One turning vector, and how many ticks it has turned:
The counts run from 0 to 534.
[157 160 129  70 138 121 127 137 129 147 140 127 166 191  89 151  98 179
 138 123 144 102  87 107 114 148 102 180 176 142 150 106 124  97 156 166
 134 142 142 119 121 152 117  90 135 129  99 119 147 116 156 122 131 132
  82 120 118 164 166 110 136 154]	360
[130 159 123 109 120 159 111  93 131 157  76 139 127  97 103 120 124 149
 130 161 169  77 138 134 123 162 146  89 144 134 129 114 174 143 139 131
 118 129 124 115 115 100  92 135 132 147 121 171 121 143 150  95  83 106
  67 137 104 121 173 106  93 176]	211
[160 170 103 155 195 157 138 124 132 154  95 101 100 104 156 108 132 130
 148 158 104 137 158 134 188 129 138 114 148 104  92  98 134  82 123 171
 139 125 175  95 100 121 123 113 141 122  96 107  92 137 198  88 150 115
  98 115 108 121 143 149 108 143]	355
[110 137 114 134 143 141 142 109 118 180  86 184 138  69 128 112 123 121
 109 175 123 155 155 125 131 130 145 106 148 148 147 132 126 164 134 104
 171 132 103 100 147 104  77 155 105 110  88 141  96 123 158  99  78 183
 154 125 144 113  92  84 119 155]	163
[169 124 112 124 168 182 146 148 153 125 170  93 111 166 150 106 132 106
 125 101 143 117 119 134 120 114 120 150 120 113 117 168 121 122  75 173
 188 106 133 144 124 117  99 131 142  99 136 125  68 103 149 132 115 103
 174  84 144  89 158 148 115 129]	383
[115 135 108 140 142 138 137 130 113 160  88 182 134  71 157 106 126 112
 113 157 112 164 160 113 148 124 141 108 167 147 135 120 126 144 131 112
 165 156 107  92 160 101  85 148 107 108  88 126  96 115 157 111  89 185
 153 133 142 116  90  94 117 139]	164
[129 133 149 113 143  96 143 143 108 121  93 137 158  97 150 158 111 113
 131 166 163 141 175  96 115 105 150 118 130 130  91  75 138 184 141 102
  91 140 147 126 149 141 156 119  68 152 155 119 161 152 121 118 157 117
 101 111 130 145 141  47 142 152]	265
[140 157 108 142 184 160 150 130 140 147 142 134 123 124 132 111 128 143
 132 110 120 138 131 127 165 134 108 155 160 142 138 134 109  65 111 170
 198 134 129 117 147 105  81 119 130  89  87 113  69 118 199 104 110 167
 150 112 128 127 112 146 123 127]	306
[154 125  98 135 168 172 150 158 154 112 145 130  99 155 174 110 145 102
 127  91 159 128 151 124 121 100 137 146 126 126  76 151 141 106  68 171
 159 131 159 141 158 101 107 120 141 123 136 130  62 117 149 118 111  89
 159  69 117 111 153 145 102 115]	179
[137 134 103 137 184 126 154 165 141 104 165 118 141 176 154 134 128 114
 110 118  92 176 118  92 141 108  94 171  99 123  86 138 126 109 113 169
 120 117 156 115 130 192 130  99 119  88 119  84 127 114 156 149 159 157
 182 110 120 157 104 114 147 110]	534
[ 91 135 133 181 129  87 130 124 117 123 105 112 101  84 140 134 137 138
 141 149 112 146 146 120 171 146 123 136 101 131  56 119 133  80 155 141
  47 122 167 133 113 169 166  95 130 126 118 113 158 166 160 108 184 130
  85 150 103 156 124 146 140 114]	200
[ 84 113 101 176  91  90  96 108 149 112  88 136  98 115 129 106 157 123
 144 117 114 112 127 139 153 155 102 101 125 158 135 144 158  58 124 118
  60 143 128 111 122 143 143 147 136 110 132 136 131 141 125 123 129 135
  99 177  86 145 101 199 111 108]	197
[146 157 113 100 111 142 104 127 130 105 132 115 158 161 150 109 119 166
 117 116 163  99 100  82 117 134 125 175 147 128 112 183 168  81 167 182
 114 149 131 113 125 145 133 103 183 131 101 149 133 120 119 129 108  98
 101 121 131 135 208 111 110 120]	437
[157 147 133 139 132 138 138  99 128 154  73  92 107  39 134 104 130 117
 168 138 147 105 179 129 105 135 144 103 126  73 121 138 143 190 117 146
 140 105 124 124 123 122 107 172 123 140 149 152 104 139 116 104 118 134
  93 119 166  91 150  96 108 144]	494
[102 128 107 144 101 127 110 115 110 132  86 168 129  40 167 101 120 130
 121 158 137 159 147  89 119 127 175 123 129 125  97 185 157 157 159 124
 122 139 110 102 144 113 121 149 158 135  83 162 132 128 111 128  84 150
 142 127 150 120 138  96 110 105]	86
[ 69 117 104 142 124 145 121 113 131 157 134 143  88 140 104 107 137 133
 104 179 120 136 104 167 160 153 143 112 126 169 143 142 102  98 118  95
 134 129 116 108 104  78  96 138 142  96  90 123 107 123 173 114  92 127
 172 155  93 117 124 193 117 143]	20
[115 124 132 102 106 116 124 120 134 116 132 134 159 161 113 146 106 116
 111 159 146 108 105  90  91 133 106 128  70 129 101 150 189 192 139 123
  72 133 120 124 125 189 118 122  98 127 128 143 157 136 113 147 109 119
 126 121 122 159 139  51 135 145]	186
[ 95 116  98 152  86 136 104 112 119 134  88 172 115  44 137  97 131 131
 123 155 143 136 141 100 116 138 174 128 129 134 111 183 170 147 143 121
 111 134 104 107 142 108 106 148 170 137  86 172 120 130 114 124  68 148
 133 118 135 121 144  94 110 109]	85
[162 151 101 115 159 119 111 161 143 135  50 188 126  91 146 132 116 120
 144 145 100 157 157 110 115 110 149  95 190 126 133  89 163 169 122 118
 135 137 144  73 153 142 105 151 101 137 100 122 103 107 121 119 117 158
 115 111 103 131  97  94 103 132]	419
[111  89 150 110  76 130 128 141 132 119 167 131 129 156 100 145 119 126
 120 118 204  97 109 110  61 136 136 166  93 142 121 185 108 157 113 115
 136 125 104 185 152 106 104 124 127 131 150 151 143 123  95 141  93 102
 140 101 143 122 170 107 131 137]	31
[124 130 114 115 129 139 126 137 146 141 128 169 111 133 103 124 125 157
 140  89 158 109 111 132 121 143 132 171 183 163 150 150  99  59 120 153
 182 135 130 137 158  85  87 123 163 120  83 145  83 106 161  97  88 140
 126 112 114 127 144 175 116 119]	512
[168 149 132 124 118 144 128 113 135 140 119 102 116 108 116 106 139 152
 171  76 173  82 133 137 116 138 127 160 157 107 140 161 108  90 117 187
 174 115 136 153 151  97 103 134 165 132 135 154  88 131 133  98 108 124
  78 111 162  96 172 150 104 131]	3
[107 119  92 140 144 138  97 137 148 139  91 142  71 139 116 122 140 120
 139 176  91 141 120 143 144 151 143  78 118 151 121 108 151 120 114 102
  79 116 151  89  95 126 115 151 145 114  87 118 109 130 159 122 121  98
 135 133  47 138 110 186 102 137]	275
[ 89 100 133 128  90  73 115 160 106 104 161 152 150 169 142 138 113 132
 107 142 145 155 114 114 131 127 112 159 159 181 156 137  68  87 147  84
 119 176 111 128 136 111 168 117 124 107 127  99 179 107  93 140 145 124
 161 159 119 137 127 164 151 115]	170
[136 103 143 123 128 135 146 139 144 131 175 128 113 157 112 138 136 128
 143  81 207  92 140 150 109 129 116 167 131 151 126 141  78  90  89 142
 175 135 129 200 173  79 100 111 118 119 162 137  98 117 148 104 113 106
 135 101 136 120 157 154 138 136]	461
[121 125 125 148  96 133 110  97 124 147  84 123  92  33 129  96 129 120
 153 144 142 118 147 122 105 146 172 116 117  92 109 184 145 181 144 129
 118 103 116 133 129 118  98 165 173 144 122 167 112 139 117 122  91 136
 108 114 151 103 151 110 103 124]	289
[152 116 134  84 106 143 120 147 153 143 144 132 104 155  66 148 112 155
 161  90 142 119  84 136  77 153 124 179 140 133 166 152  93 141 132 146
 175 102 109 159 146 112  73 132 169 124  95 151 115 100 128 139  89 144
 127  79 134 128 146 145 128 117]	80
[170 170 133 104 177 137 142 133 103 125 156  90 171 164 147 128 108 155
 128 120 142 125 115  96 147 126 100 189 147 103 119 119 108  85 155 191
 161 138 149 129 115 152 132  85 136 118 123  95 143 113 166 121 159 132
 111 105 159 127 176 103 140 140]	154
[ 79 129 105 146 114 107 110 121 129 107 135 125 160 185 145 106 142 121
  88 142 109 121 103 109 160 137  67 125 133 162 156 138 147  82 130 121
  85 175 109  86 115 163 153 141 107  79 134 114 148 120 130 139 142 135
 149 197 112 145 111 153 114 130]	247
[114 117 115 115 115 129  99 126 161 139 100 128  84 163 103 128 136 122
 144 156 113 113 117 165 118 151 124  65 140 144 163 103 131 145  99  91
  93 128 139  98  84 110 122 167 129 116 128 117 106 116 123 126 119  89
 134 147  55 112 109 200 100 161]	273
[190 173 100 128 142 136 115 130 121 131  74 120 144  78 179  86 141 121
 155 122 118 110 168 118 139 105 117  99 196  97 172 106 156 140 125 158
 162 152 131  77 129 133 144 167 116 127 151 137 105 120 113 111 133 133
  87 143 155  91 152 135  85 147]	497
[ 86 106 129 128 132  96 115 145 119 109 137 116 111 171 144 157 133 109
 117 183 148 139 127 130 134 124 129 114 100 154  82  96 119 121 141  94
  49 138 163 133  94 128 172 101 118 134 138 103 178 143 125 118 169  66
 125 133  67 154 151 142 133 149]	122
[114 122 124 134 101 128 125 125 147 118 111 165 123 134 121 128 146 145
 134  79 206  72 148 127 111 129 119 149 149 172 117 140 155  62 100 144
 133 152 136 162 190 107 108 118 110 142 144 178  92 135 148  88  88 111
  75 134 106 140 146 138 100 135]	259
